In the data rows, the value 128 means zero.
Here are some points, one per row:
tensor([132, 91, 98, 103, 188, 119, 148, 166, 117, 76, 128, 102, 99, 126, 158, 109, 160, 112, 93, 165, 125, 126,
        151, 188])
tensor([100, 106, 165, 108, 74, 190, 142, 69, 183, 106, 168, 96, 207, 117, 116, 104, 135, 104, 95, 113, 69, 79,
        159, 111])
tensor([156, 127, 100, 152, 89, 176, 145, 153, 192, 82, 116, 86, 122, 182, 45, 65, 149, 59, 179, 136, 115, 158,
        103, 81])
tensor([184, 147, 146, 130, 73, 118, 109, 94, 161, 167, 177, 87, 188, 97, 101, 118, 150, 122, 148, 140, 86, 70,
        131, 84])
tensor([125, 42, 126, 138, 111, 185, 91, 159, 125, 62, 77, 201, 126, 116, 172, 95, 80, 131, 61, 84, 94, 170,
        133, 166])
tensor([116, 91, 97, 158, 136, 196, 162, 105, 179, 153, 136, 155, 123, 140, 118, 95, 153, 81, 102, 133, 102, 131,
        114, 145])
tensor([153, 115, 98, 42, 140, 169, 132, 151, 157, 165, 122, 109, 120, 115, 131, 129, 164, 95, 122, 133, 103, 156,
        93, 142])
tensor([144, 133, 109, 137, 120, 74, 151, 106, 81, 118, 147, 72, 111, 94, 113, 157, 59, 164, 119, 160, 121, 105,
        110, 153])
tensor([125, 152, 118, 180, 145, 126, 136, 188, 136, 177, 124, 106, 95, 136, 137, 132, 150, 130, 126, 164, 147, 124,
        158, 129])
tensor([141, 157, 179, 81, 129, 124, 110, 69, 115, 109, 91, 138, 94, 135, 145, 138, 128, 154, 122, 58, 171, 144,
        166, 105])
tensor([198, 69, 138, 101, 177, 129, 112, 134, 105, 170, 95, 127, 184, 133, 167, 94, 129, 117, 73, 82, 126, 161,
        167, 197])
tensor([78, 131, 202, 192, 113, 163, 102, 94, 151, 161, 148, 97, 116, 85, 168, 155, 141, 140, 98, 120, 109, 76,
        136, 124])
tensor([72, 119, 145, 102, 115, 174, 201, 159, 153, 178, 114, 141, 84, 89, 127, 120, 139, 118, 93, 107, 90, 125,
        138, 150])
tensor([104, 104, 114, 127, 117, 174, 152, 169, 167, 176, 101, 123, 193, 106, 123, 117, 157, 101, 121, 140, 98, 147,
        95, 121])
tensor([121, 176, 138, 133, 138, 79, 87, 131, 108, 151, 116, 140, 119, 185, 117, 147, 151, 120, 213, 119, 190, 131,
        108, 73])
tensor([143, 108, 85, 168, 71, 147, 153, 113, 119, 110, 156, 109, 127, 136, 103, 114, 74, 150, 123, 181, 129, 110,
        129, 111])
tensor([163, 126, 167, 119, 107, 104, 76, 129, 51, 125, 63, 209, 98, 122, 169, 128, 83, 212, 95, 34, 155, 210,
        197, 133])
tensor([134, 113, 85, 89, 105, 82, 165, 130, 91, 55, 159, 112, 136, 137, 85, 112, 51, 150, 128, 191, 121, 100,
        119, 149])
tensor([153, 130, 147, 156, 117, 85, 90, 85, 108, 154, 167, 82, 98, 71, 111, 127, 86, 143, 111, 149, 101, 117,
        48, 141])
tensor([123, 199, 144, 97, 168, 111, 158, 153, 104, 137, 131, 117, 78, 97, 175, 186, 141, 188, 115, 144, 176, 136,
        156, 137])
tensor([154, 184, 118, 94, 147, 108, 140, 180, 127, 152, 145, 120, 118, 142, 94, 125, 132, 130, 143, 150, 148, 153,
        148, 130])
tensor([143, 121, 114, 113, 152, 138, 164, 142, 137, 111, 145, 130, 104, 129, 140, 110, 149, 125, 81, 153, 131, 140,
        192, 162])
tensor([131, 106, 105, 145, 180, 112, 99, 145, 119, 176, 102, 139, 184, 120, 148, 156, 130, 109, 140, 129, 122, 155,
        94, 153])
tensor([108, 148, 135, 63, 111, 73, 150, 91, 131, 55, 182, 83, 225, 90, 106, 113, 144, 125, 139, 133, 81, 63,
        148, 120])
tensor([146, 136, 106, 87, 140, 147, 149, 242, 146, 146, 118, 78, 133, 136, 99, 113, 139, 103, 134, 152, 117, 135,
        115, 131])
tensor([110, 78, 142, 129, 135, 133, 110, 97, 161, 143, 157, 94, 165, 102, 132, 92, 156, 84, 97, 143, 51, 84,
        120, 161])
tensor([180, 158, 87, 157, 214, 80, 123, 92, 78, 136, 119, 127, 205, 140, 174, 172, 145, 160, 168, 95, 183, 163,
        112, 128])
tensor([154, 114, 115, 84, 55, 179, 100, 129, 154, 138, 95, 151, 129, 166, 125, 125, 100, 128, 157, 81, 145, 167,
        101, 60])
tensor([75, 161, 136, 163, 157, 140, 169, 142, 119, 145, 121, 162, 96, 65, 165, 172, 147, 158, 104, 121, 122, 124,
        121, 158])
tensor([107, 170, 60, 82, 61, 86, 121, 155, 124, 128, 93, 201, 181, 109, 70, 138, 73, 144, 171, 102, 131, 165,
        132, 77])
tensor([129, 162, 103, 184, 159, 96, 157, 172, 127, 119, 137, 122, 134, 158, 88, 113, 144, 111, 151, 151, 143, 135,
        139, 146])
tensor([113, 127, 98, 165, 99, 143, 132, 108, 165, 147, 110, 152, 141, 175, 93, 130, 137, 84, 195, 120, 133, 136,
        83, 65])
tensor([131, 139, 170, 122, 177, 152, 86, 119, 139, 109, 127, 119, 131, 107, 188, 186, 140, 130, 91, 127, 134, 117,
        107, 155])
tensor([119, 109, 99, 209, 145, 186, 142, 141, 158, 163, 130, 143, 131, 106, 131, 125, 150, 102, 101, 140, 99, 133,
        112, 148])
tensor([111, 122, 127, 134, 125, 68, 83, 134, 96, 138, 85, 199, 88, 132, 92, 139, 69, 138, 150, 81, 122, 177,
        121, 138])
tensor([74, 166, 110, 95, 150, 122, 148, 156, 128, 171, 106, 156, 115, 79, 163, 180, 161, 149, 145, 137, 134, 112,
        93, 110])
tensor([158, 160, 111, 162, 111, 126, 186, 166, 151, 161, 156, 125, 131, 167, 91, 95, 135, 119, 126, 152, 153, 149,
        175, 117])
tensor([134, 111, 203, 159, 104, 145, 84, 72, 165, 162, 168, 94, 159, 151, 77, 82, 134, 78, 115, 102, 91, 106,
        153, 159])
tensor([125, 104, 138, 81, 127, 154, 98, 131, 127, 126, 101, 151, 105, 155, 158, 159, 138, 116, 145, 110, 141, 142,
        104, 106])
tensor([143, 145, 101, 149, 116, 107, 92, 154, 114, 127, 90, 151, 132, 135, 124, 164, 94, 140, 176, 104, 145, 147,
        118, 93])
tensor([85, 87, 130, 162, 121, 151, 111, 122, 121, 161, 92, 193, 113, 144, 151, 121, 104, 125, 114, 94, 128, 138,
        107, 132])
tensor([118, 91, 96, 127, 129, 93, 168, 97, 94, 116, 156, 110, 117, 120, 104, 115, 56, 139, 103, 169, 104, 98,
        111, 181])
tensor([119, 152, 110, 184, 97, 181, 180, 157, 177, 78, 128, 128, 123, 162, 86, 81, 136, 86, 128, 140, 115, 131,
        133, 109])
tensor([176, 95, 143, 118, 85, 148, 94, 131, 132, 66, 91, 150, 135, 185, 110, 80, 127, 112, 162, 83, 149, 172,
        157, 88])
tensor([99, 121, 189, 125, 111, 120, 99, 94, 158, 74, 162, 118, 151, 163, 78, 89, 142, 78, 139, 119, 107, 83,
        133, 135])
tensor([153, 66, 64, 142, 58, 95, 208, 119, 76, 177, 191, 128, 132, 116, 77, 60, 0, 175, 71, 203, 84, 114,
        170, 182])
tensor([131, 105, 135, 94, 122, 95, 101, 155, 86, 161, 74, 172, 119, 168, 120, 111, 157, 162, 141, 88, 140, 154,
        131, 134])
tensor([93, 111, 162, 150, 148, 123, 131, 128, 145, 113, 135, 92, 168, 146, 123, 110, 144, 85, 122, 126, 109, 76,
        120, 162])
tensor([161, 136, 120, 102, 97, 155, 192, 156, 141, 148, 155, 123, 107, 138, 132, 112, 139, 148, 96, 164, 155, 137,
        207, 107])
tensor([188, 173, 86, 236, 76, 124, 200, 170, 128, 117, 149, 84, 154, 152, 113, 128, 141, 161, 143, 166, 187, 144,
        209, 65])
tensor([64, 129, 211, 90, 108, 140, 120, 89, 156, 77, 153, 125, 127, 142, 105, 110, 139, 102, 126, 111, 116, 65,
        136, 133])
tensor([74, 124, 152, 125, 160, 133, 144, 123, 110, 184, 84, 156, 79, 108, 190, 187, 113, 152, 133, 107, 144, 118,
        80, 123])
tensor([75, 136, 134, 159, 139, 160, 148, 142, 140, 111, 133, 174, 82, 83, 145, 154, 153, 132, 94, 122, 114, 123,
        106, 145])
tensor([85, 176, 190, 76, 105, 110, 116, 76, 148, 140, 167, 107, 149, 113, 125, 150, 138, 149, 148, 112, 137, 70,
        140, 105])
tensor([115, 144, 122, 114, 102, 149, 143, 126, 156, 149, 129, 123, 78, 162, 108, 112, 152, 118, 152, 166, 157, 124,
        173, 81])
tensor([131, 85, 134, 165, 89, 164, 92, 132, 146, 131, 92, 162, 108, 186, 114, 83, 118, 93, 154, 100, 125, 152,
        116, 93])
tensor([168, 185, 99, 124, 110, 159, 116, 142, 148, 160, 128, 107, 119, 100, 138, 185, 160, 152, 159, 133, 151, 164,
        97, 76])
tensor([169, 93, 155, 118, 142, 123, 95, 115, 120, 172, 95, 143, 139, 163, 120, 81, 127, 104, 108, 79, 137, 151,
        172, 149])
tensor([153, 81, 145, 175, 169, 146, 83, 118, 138, 116, 103, 132, 92, 143, 163, 123, 148, 95, 121, 106, 122, 150,
        106, 149])
tensor([191, 159, 150, 106, 146, 114, 67, 118, 86, 190, 114, 158, 166, 112, 178, 161, 124, 187, 114, 83, 183, 164,
        194, 123])
tensor([103, 179, 118, 122, 187, 91, 164, 140, 106, 110, 129, 136, 100, 130, 141, 152, 152, 147, 133, 149, 160, 115,
        145, 152])
tensor([140, 111, 116, 136, 149, 85, 99, 159, 92, 139, 80, 152, 125, 136, 131, 145, 87, 138, 137, 91, 127, 173,
        115, 154])
tensor([120, 130, 136, 74, 157, 138, 73, 125, 138, 74, 115, 131, 115, 144, 164, 153, 148, 117, 140, 125, 152, 128,
        98, 113])
tensor([88, 160, 163, 106, 146, 88, 113, 87, 120, 105, 165, 105, 162, 100, 130, 148, 149, 136, 141, 127, 122, 79,
        129, 134])
tensor([93, 79, 149, 106, 190, 122, 130, 58, 129, 162, 169, 111, 160, 50, 188, 131, 153, 114, 61, 121, 51, 83,
        121, 209])
tensor([116, 115, 127, 146, 125, 175, 115, 142, 170, 83, 124, 98, 125, 149, 136, 142, 167, 89, 152, 138, 120, 105,
        77, 99])
These points spread out most along one direction. Take the direction at right angles to it along which they spread out most. Then take the direction at right angles to both along which they spread out most. Go by this last direction. How many in every 100 of the points above lie lower along it than each point below? Answers are rounded to whole numbers. More than half of the points above lie lower than the first one.
tensor([101, 132, 174, 138, 103, 134, 104, 92, 159, 58, 160, 109, 168, 146, 91, 109, 144, 94, 139, 120, 115, 86,
        131, 122]) 24
tensor([96, 113, 129, 120, 116, 172, 114, 158, 176, 105, 108, 139, 68, 151, 91, 100, 161, 70, 155, 160, 108, 126,
        89, 103]) 9
tensor([92, 112, 140, 176, 172, 63, 195, 82, 50, 124, 159, 165, 54, 136, 144, 102, 137, 170, 118, 166, 163, 108,
        202, 167]) 94
tensor([137, 151, 104, 190, 133, 105, 109, 137, 115, 135, 110, 134, 154, 179, 135, 153, 147, 123, 197, 120, 175, 136,
        82, 85]) 53
tensor([104, 209, 102, 130, 164, 111, 130, 183, 109, 109, 122, 128, 122, 106, 148, 203, 160, 170, 168, 164, 181, 112,
        100, 94]) 91
tensor([81, 131, 155, 117, 139, 127, 115, 83, 107, 132, 142, 126, 63, 60, 174, 180, 103, 167, 96, 151, 125, 85,
        61, 137]) 70
tensor([207, 127, 81, 103, 137, 92, 137, 103, 79, 49, 161, 74, 141, 112, 140, 144, 81, 172, 116, 173, 135, 156,
        118, 161]) 95
tensor([147, 113, 144, 156, 112, 126, 114, 76, 147, 87, 182, 76, 182, 37, 142, 111, 128, 138, 77, 130, 51, 95,
        71, 136]) 55
tensor([156, 163, 114, 105, 149, 107, 129, 165, 134, 135, 135, 117, 113, 138, 81, 122, 142, 106, 158, 132, 122, 161,
        117, 138]) 67
tensor([99, 148, 132, 121, 130, 95, 118, 142, 104, 108, 85, 165, 105, 134, 133, 178, 102, 147, 172, 104, 155, 140,
        107, 97]) 58
tensor([186, 119, 75, 71, 118, 129, 145, 110, 79, 92, 170, 94, 125, 119, 159, 131, 120, 181, 103, 168, 153, 157,
        181, 124]) 94
tensor([169, 98, 69, 95, 116, 137, 143, 117, 117, 177, 154, 87, 149, 155, 113, 101, 113, 121, 121, 173, 125, 129,
        121, 128]) 82
tensor([112, 116, 175, 121, 158, 114, 101, 117, 104, 101, 92, 172, 98, 145, 155, 121, 129, 136, 134, 93, 155, 129,
        154, 133]) 27
